Each path below is one point turned by a fixed rotation once a step. After each direction that follows a path, write how fast that rotation turns it, in degrees a step (0 if it stays still).
Each turn is a multiple of 5 degrees from 10 to 175, or 0.
Each row of a path follows its step; steps can be skipped.
Rotation 1:
step 2: [ 24.4 -14.6 -36.3  40.0  -7.1  23.6 -10.2  -5.3   4.9  11.3   5.5  -1.5
   0.3  28.5  14.3   1.9  31.7  29.0   2.3  -9.8  29.0  13.7 -15.6  19.0
  33.9   0.2   8.4  -8.3  14.8  11.5  14.5  32.7  -0.6 -36.7 -19.4  15.2
  -5.5  10.4  -1.6  36.1 -11.2 -23.2 -16.6 -10.0   0.9  12.3  23.2   1.1
  10.9 -11.3   1.9 -39.2  22.6  -5.1 -37.9  17.1 -36.4  15.9  46.5 -26.0
   7.9 -15.1  18.5]
step 5: [ 18.2  17.4  -5.3  -5.9  31.3   5.7  -0.8  10.1   3.2   4.0 -11.7  -5.8
  -8.3 -18.2   2.4  -3.2  21.4  35.6 -13.3 -17.6 -18.9   8.8  -7.3   6.2
  18.7 -55.7   8.9   3.9   0.5 -17.1  11.3  75.5  -4.7  -2.5 -16.5   5.8
   1.7  -8.6  23.7  28.6  -3.3 -10.9  14.5  -7.2   8.1  28.1 -39.8  11.4
  -8.2 -11.2 -10.5 -30.0   5.2  16.1   8.5 -20.8  -7.6  18.4  38.2 -49.2
  -4.2 -24.0  -9.3]
step 6: [ -4.2 -11.4  -0.4  35.6  12.8  -9.0   0.8  -9.7  36.3   5.8  -3.8  11.3
   0.2  -6.3  -5.3  14.9  27.2   6.9   9.0 -16.1   9.3   7.2 -18.1  17.4
  26.6 -15.5 -17.9  -7.6  50.3 -31.7   8.2 -15.5  -8.1 -26.9 -36.6 -31.4
  -9.6   2.5   2.6  41.1 -17.4 -22.3 -12.6  18.4  -4.3   3.1  55.5 -16.7
  -3.9 -14.0 -10.1 -14.4  46.0 -32.5  29.7 -25.4 -23.4  21.0  -5.3  -3.2
  19.0 -13.3   5.6]
step 7: [  8.5   2.9 -23.2  25.7  10.2   2.2  -1.9  40.7   4.0  -1.9 -36.7  16.4
   2.4  10.9 -17.8   2.5 -22.4  14.2  19.9  15.5  27.0  37.8 -21.4  11.9
 -11.5  26.2  46.2  -8.5  15.4 -22.3   5.2  54.5   3.1 -29.0   1.3  17.3
  21.0 -17.5 -14.1  21.5 -10.4   1.6   5.0  -3.1  16.0  19.4  -9.7   6.2
   3.6 -22.7  33.3 -55.7 -13.1  -1.9  12.3  -5.2 -21.4  19.5  28.3 -14.8
   7.9  -7.6   0.3]
step 9: [-27.6   0.5  -0.1  -6.1  30.0 -17.4   6.5   3.1  12.6  32.7   1.8  25.1
 -11.4 -20.9  11.6 -23.9  48.2  38.1  26.0 -14.5   8.3   8.0 -30.5   9.7
  -4.0   6.0   2.5  19.2  11.5 -34.0 -13.3  43.9  -5.1 -37.7   3.7  11.7
   1.7   0.4  21.0  50.2  -1.6 -26.6 -29.8  27.8  -9.9  31.2   4.5  -1.1
  24.0   9.6  -1.1 -21.9 -22.5   4.3  36.1  -7.0   1.6  20.8  24.5   6.2
  18.3  -6.5  -4.3]
step 12: [-14.4   4.4 -17.3  26.4  15.5 -14.3  11.1  14.2 -11.6 -27.2 -27.6  24.5
  -7.4   3.1 -12.9 -21.8  14.6  61.7  17.9  -0.4   3.2  34.6  24.1 -19.3
  17.7  30.0   0.7  -6.0  34.2  -3.2  16.0  30.4 -14.9 -27.9  -0.2 -10.4
 -23.1  10.0 -24.8  24.6   8.6 -13.3 -12.5  29.6  15.0  26.3  -1.6  -5.7
   7.2 -24.2   3.6 -15.8 -19.6  24.8   6.6 -18.8 -27.7   7.2 -22.4 -53.1
  -4.1  -5.0  -3.8]
step 13: [ 15.6   6.7   0.8 -31.4  17.8  26.7  -4.0  10.5  -9.5  -3.2   5.3  22.7
  -5.7  -8.1   8.0  25.7   6.8  -0.9 -31.6 -24.7  -7.4  -8.1 -21.8   8.7
  17.3  -7.9  13.3  47.3  13.7 -24.8  -0.2  16.4  17.0 -49.1 -27.4  11.7
 -15.4  42.0  -2.8  33.3   6.0 -13.7 -11.8   6.6  13.3  12.7  23.1  16.8
  17.5  -1.3  -9.9 -34.3   2.6   2.1   5.1  18.3 -11.2  45.5  34.1 -22.1
  36.5 -35.8 -24.5]
step 14: [ 31.9  -4.8  -9.1   8.3  45.0   0.7  26.2 -12.9  25.5   0.3  -5.5 -13.8
 -40.9 -17.8 -28.3 -25.9  17.9  25.2  37.0  10.7 -28.3  32.2 -19.2  14.2
  -2.8   8.7 -16.0 -12.9  -2.6  -2.0 -26.5  24.3 -12.7 -10.1 -21.8 -13.7
   6.5  -8.2  -3.9  29.1 -31.0 -46.9 -12.7  32.9  -5.9  20.2  17.7  17.3
 -14.9 -26.4   2.2 -28.7  -6.0  -9.3  -3.1 -29.4 -12.3  14.7  -7.0 -10.5
  30.7   6.7   2.1]
step 15: [  9.4   3.1   5.4   8.7  20.4 -18.0 -18.2  -4.5 -18.2 -16.1   6.8  33.9
  26.3   3.7 -33.8  23.1  11.5  20.3  11.9  13.2  14.7 -29.9   1.4 -13.6
  14.5  -7.9   3.6 -23.7  44.8 -44.6  -6.0  31.0  -2.4 -32.0   6.4   5.0
 -13.0  -6.5   3.8   0.6  12.9 -23.3  24.7 -10.5  34.5  45.0  32.7   9.5
  -9.1  -3.6  16.6 -37.3  18.4  -5.7   4.6  20.6 -31.5  23.9  25.5 -40.2
   4.7  10.6 -16.8]
Speeds:
[  9.2   2.3  -1.0  -3.9   3.5   0.8  -2.7   8.1  -5.3  -3.8  -3.6  -7.8
   1.7   0.5   0.8   1.1  -1.1  -6.4   6.2  -4.7  -3.7  -0.1  -2.1   8.3
   4.9   1.6  -2.4  -4.8   6.7  -1.5  -6.1   7.4  -0.9   1.5 -13.0  -5.4
   2.6  -4.2   8.1  -8.3   1.7   8.8   3.7   5.6   8.2   3.9   7.0  -4.1
  -8.8   1.1  -5.2  -7.6   5.0  -5.1  10.9   2.8   9.1  -2.6  -0.8  -1.8
  -8.3   0.9   4.2] | 35
[ -3.7  12.1   2.8   8.2   2.1   2.7  -2.9  -5.1  -0.9   1.9   1.8   2.9
  -0.5   0.9   0.8  -6.1   2.9   6.1   1.9   2.4  -1.5   1.8   3.3  -1.6
   0.5  -1.5  -0.9  -4.6  -5.5   3.7   0.2  -0.9 -11.1 -10.8   3.8   0.8
  -7.0   2.2  16.0  -9.1   2.7  -8.9   9.0   6.1  -3.3   6.7  -1.6  -6.4
   0.3  -3.8 -10.5   5.7   5.7  -6.0  -4.9   1.5  -3.3  -2.9   8.8  -1.2
  -5.9   1.6   5.7] | 115
[ -7.4  -1.0   4.4  -6.9  -4.7  -4.2   4.9   5.9   1.8   5.6  -7.0   2.3
 -10.0  -0.3  -3.2   1.0  -5.9  -4.4  -6.4   2.2  -2.4   3.9   9.8   8.6
   5.3  -4.0  -1.3 -14.6   0.3   5.1  -1.1   6.1  -5.6   3.7  -0.6  -1.4
   4.2   6.8  -9.5   1.6   5.0 -10.7   3.8   2.5   4.2   9.4   0.3   0.7
  -4.9   1.5   3.9   7.4   4.4   5.0   0.3   3.6  -2.3  -2.1   1.5   2.0
  -6.0  -6.3 -10.0] | 155
[ -2.2   7.4  -5.2   4.4  -5.0  -8.0  -0.8  -7.8   1.8  -7.1  -7.7  -1.1
  10.2 -15.3   0.4  -3.2  -6.9   6.6  -7.1   4.2  -6.5  -8.5   7.3   4.4
   2.9   0.4   4.0   7.4   1.3   3.7  -3.6   2.2   0.5   2.4  -0.9   1.0
  -2.9   1.2  -4.5  -7.4  -1.8  -3.0   3.4  -0.5   2.5  -2.1  -6.6  -3.7
 -11.5   1.2  -0.7  -8.6   2.7   5.5   1.0 -11.1  -2.2  -0.3  -3.7  -5.3
   2.5   6.3  -4.7] | 155
[  0.2   5.3   4.2   7.4  -3.7  -1.4  -1.7   5.4   0.1 -10.2  -6.3   9.8
  -4.3   0.2   2.5  -2.1   3.3   1.5   1.5  -3.4  -6.8   0.0  -8.0   1.0
  -1.7   4.8  -0.4   0.1  -3.6  -5.6 -12.7  -2.2  11.7  -1.7  11.5  -7.0
  -0.1   1.8   5.0   1.1   7.3  -1.0   0.7  10.4   3.0   0.8   3.5   6.2
  -1.0  -0.9  -2.0  -1.2   0.3   6.4 -11.0   2.7   7.4   5.9 -10.8   1.6
  -0.7  -6.5  -7.8] | 20
[ -4.4  -0.2   5.4  -8.0  -6.1  -4.1   0.3  -8.8  -0.5  -2.1  -2.4   4.1
  -0.3  -1.3  -0.6   5.9  -1.2  -0.5  -3.9  -1.2  -2.1   2.7   2.6   0.1
  -7.6  -5.1   1.7   4.4   0.4  -0.4  -1.9  -4.3  -2.4  -3.4 -16.4   0.8
  -0.4   8.9  14.3   8.5  -1.1   0.6  12.1  -1.1   6.0  -9.9   7.8   6.4
   7.6  -6.2   0.5   1.4   2.6  -3.4   3.0  -4.8   0.8  -2.6  -6.5  10.4
   1.7   2.5  -6.2] | 145
Rotation 2:
step 1: [ 15.5   9.4 -27.7  -7.6  35.4 -31.1 -21.5  10.7  22.1  17.2  26.8  30.6
  19.2 -30.9  25.4 -13.2  21.8  17.1  -4.3 -26.2   9.7   0.0  -7.0  16.1
 -15.0  -4.4  11.5  -3.4 -48.4 -15.6  -3.5  23.4 -37.1  15.0  -5.2  30.4
  -7.8  24.0   0.0 -15.3   4.4 -11.9 -19.2   4.0 -32.7  24.7   2.8  26.0
   8.6  -6.0 -27.7  14.3 -24.0  12.1  -5.9  14.1  17.8 -31.6  -0.9   4.2
 -42.5  18.1 -54.2]
step 2: [ 14.0 -11.2 -40.4   2.1 -16.7   5.3 -12.9  15.7 -10.9 -19.6 -38.1  10.1
  15.7 -20.7  -3.1 -18.0 -16.6  39.5  53.6 -21.6   5.9  25.9  -9.4   7.1
   0.8  -6.8  28.4  17.2  -0.5  -0.4  23.5  24.0  25.4  -1.0 -16.7 -14.5
  19.7 -10.1  33.8   1.0 -10.3  14.3 -34.8 -13.0  -7.0   6.2 -35.1  21.7
  13.1 -52.3   0.7  10.6  -5.3  25.9 -21.1  -7.0  -1.7  36.6 -13.2 -38.3
  -5.8  17.2  30.4]
step 3: [-15.7  -5.1 -14.6 -43.7  30.1  27.1   1.5  -0.1   8.8  10.6  -1.6  -3.2
  33.3  22.6   3.8  29.2  15.1 -37.4  31.1 -59.6   1.9  20.4 -20.9   6.0
  20.5 -39.5  -7.8  -3.3  19.8  21.1  24.1  -3.0 -44.9 -23.0 -19.1  27.7
  -2.3  -4.4 -40.2   8.3 -13.0 -50.7   7.5 -21.0  -2.8  10.9  10.0   8.5
   1.0  -9.0   7.4  19.1 -19.3  13.2  -9.0  -4.1  18.2  12.7  24.8  -6.4
   3.2   4.4  18.3]
step 5: [ 15.4 -24.0 -29.3  -5.5  29.9  -7.9 -52.9  22.6 -40.7 -14.3   1.7 -29.2
  36.6  -3.8   4.9   4.7  16.3  18.4   6.7   3.7  39.9   1.4  10.6 -11.4
   0.0   4.9  -9.6   9.7  13.8  -5.2  45.1   0.3 -14.0 -25.3  -0.2   1.3
   6.7  -5.6  34.6  38.7  11.9   8.8 -16.9 -41.7 -25.9   4.2 -20.7   7.5
  28.0  24.4  19.5 -17.9  -0.3   7.7  12.7   2.6  24.8  17.0 -24.9 -39.1
 -12.0  11.8  29.9]
step 7: [-12.4  -4.9 -41.8 -26.0  -2.1 -11.9  10.5  24.7 -26.6 -19.7 -12.4  27.5
  11.4 -15.2  -3.4 -32.4   6.0  23.3   8.4 -46.1   1.9  -0.3 -27.6 -13.4
   9.6  11.4  -5.4 -10.5 -36.9 -32.0 -11.6  -3.5 -22.3  13.5  39.2 -21.4
  10.5  -0.9  15.0  30.6  -6.5   7.3  16.6  18.3  15.9  13.3 -26.3  41.6
  26.0 -57.7  12.8  26.4   1.1   0.2 -40.8  -1.4  14.8  -0.3 -15.5 -10.2
   4.4   8.2  16.0]
step 9: [-15.1  21.8  12.0  -4.1  -0.6   0.4   3.0   1.9  30.9  27.6  24.2 -18.3
 -21.1  -4.2 -15.6  15.0  22.5  19.9  24.8   0.2   5.9   4.8 -13.6   1.0
 -38.3 -18.2 -19.5  15.2  -4.8  -9.6  21.8 -18.9 -34.8 -18.6  13.5  -6.7
 -13.7 -23.6  21.9  16.2  20.5 -14.8  22.7 -37.2  -9.5 -29.7  -7.4  19.7
  -8.9 -32.2   3.3  33.0 -31.6  34.8 -28.1  44.7  30.4  23.6   0.0  12.1
  24.8 -44.7 -13.1]
step 11: [  3.1  19.7 -38.6  10.3  10.5 -29.9  18.3 -19.3  -1.1   5.9  -1.8 -23.0
  10.7 -28.1  -8.9 -22.2   2.1  25.9  -1.7  -3.2  23.9  31.4  47.1  41.6
  -7.9 -63.1   0.6  23.1 -10.9 -23.5  25.4  18.9   4.5 -11.3  17.8   8.9
   6.9 -10.9 -16.3  15.3 -13.2  -3.9 -27.5 -14.9  12.0 -30.8 -17.8 -13.6
  -7.0  -3.9  37.4   7.9 -15.8  -6.4   7.8 -31.6  12.4  42.1  13.7 -30.9
  17.3  16.8 -12.7]
step 12: [  9.8  -8.6 -21.6   2.0  -8.2  -4.1  -2.6 -13.7  -7.4   5.2  18.3  39.3
   5.8  17.9 -16.3  -5.7  17.0 -18.3  -2.2 -38.9  19.0  -9.1 -13.6 -17.6
  17.2 -19.6 -20.2  -1.6  -7.7 -31.2  19.1 -15.6 -15.3   3.6  51.1  -9.7
  10.9 -19.1 -14.3  10.3 -47.3 -14.9  18.1 -20.4 -14.6  22.2   5.7  23.4
   8.1 -56.6  11.5  31.4 -38.1   5.8  -2.0  57.1  15.0 -15.7   2.9 -18.7
  -7.4 -19.9 -18.8]
step 13: [ -7.0 -24.8  11.6  -4.0   6.6  -4.9  10.9  25.4  -8.4 -36.0   1.9   0.3
 -38.7  48.4   7.2  -0.9  10.1 -12.0  13.6 -10.4  -8.0  24.6  35.8  21.2
 -14.7  14.7 -11.7  26.8 -58.5 -13.6   3.3  -0.6  -7.1   1.9 -40.0  32.5
   0.5  -4.2  -0.2  16.1 -34.2   7.2  -9.5  16.1   2.2  -5.5 -29.3  27.0
  36.1 -20.0 -22.0   2.3  -7.2  11.1 -18.4   0.4  12.7  51.1 -23.0 -17.6
 -14.4  28.0 -13.8]
Speeds:
[  2.7  -0.1  -0.2   6.5  -9.9   2.5   4.7  10.0  -0.1   4.2   3.6  -0.4
   5.9  -9.2  -0.8   0.6   1.1  -7.0  -4.2  -1.4   0.5  -4.1  -6.2  -4.2
   6.9  -5.6   1.7   5.3 -11.0  -3.8  -3.6   3.2  -9.8   7.8   0.9   3.7
  -8.1  -2.6   5.5  -5.8  -0.1  -7.1   4.6   1.0  -3.9   5.6   4.3   8.7
  -7.3  -2.2   0.5  -1.2   1.8   0.5   5.0   6.5   1.9  -0.5   6.1   7.3
   8.6 -11.3  -8.2] | 130
[ 7.8  3.4  5.4 -2.7  0.1 -0.8  2.5  4.9 -5.6 -2.4 -3.7 -7.1  4.0 -5.2
 -2.4  4.2 -0.6  8.0 -6.5 -0.9 -8.8 -1.4 -3.8  4.9 -8.0  6.7 -8.8  5.4
 -2.0 -8.6  9.9  3.6 -3.0  4.9 -2.8 -0.8 15.2  4.3  2.2  2.5  4.4 -1.6
 -0.3  2.3  5.7 -6.6  0.1 -3.2 -7.1 -6.2  0.4  9.5 -0.6 -7.4  0.5  2.9
  2.9  6.3  2.8  0.0  6.0 -5.3 11.5] | 160
[  4.2   5.2  -0.7   6.8   3.7  -9.1   5.5  10.3   0.2  -5.9  -1.8   2.1
  -4.0   2.9   2.6   4.1  -0.2   4.2   2.8  -1.2  12.5   4.9   2.3  -3.9
   2.0   2.1   8.9   0.6  -2.9 -12.3  -3.9  -8.3   0.0   1.5  -5.1  -4.3
  -7.0  10.0  -1.6  -7.3   3.9  -1.2   7.9   5.3  -1.4  -7.6   8.1   2.1
   1.5   2.2   0.8   9.5   6.6   2.4   6.0  -4.9   6.6  -2.8   0.1  -5.4
  -3.6   5.3   7.8] | 120
[ -3.1   4.8  -3.6  -1.3  -6.9  -1.4  -3.9   3.8   6.3  -6.5  -1.9   3.2
  -0.3   4.3   3.3  -7.3   5.9   3.8 -13.6  -1.5   0.8 -12.6   0.8   8.4
   1.7  -1.9   9.8 -12.4   3.4   3.2  -5.8  -4.7  -2.3  -5.5  -8.7  -4.8
   3.7 -11.3   9.9   4.4   0.2  -1.5  -0.4   2.4  -1.6  -3.5  -2.2  -4.3
  -3.1  -3.6   1.8   9.5  -1.2   0.3   3.6   5.5   1.2   2.6  10.1  -1.7
  -5.5  -1.1  -2.0] | 140
[  1.8 -10.2  -4.8  -1.9  -8.6  -6.8   2.5   5.8  -6.8  -9.2  -3.3  -4.0
   8.2   0.8  -7.5   0.4   1.5   5.2   3.9  -3.3   5.2   6.9   3.7   8.1
  -2.5   0.9   5.7   0.5  -2.8   8.5  -0.4  -6.4   8.0   1.4  -5.4   2.4
  -3.0   3.3   5.2   3.8   2.3   6.0 -14.1  -0.7  10.6   2.7   3.2   2.1
   3.9   3.2   1.1  -7.0   7.4  -9.7   2.8   1.4   4.9   0.3  -0.7   0.9
   1.7  -8.3  -5.9] | 125
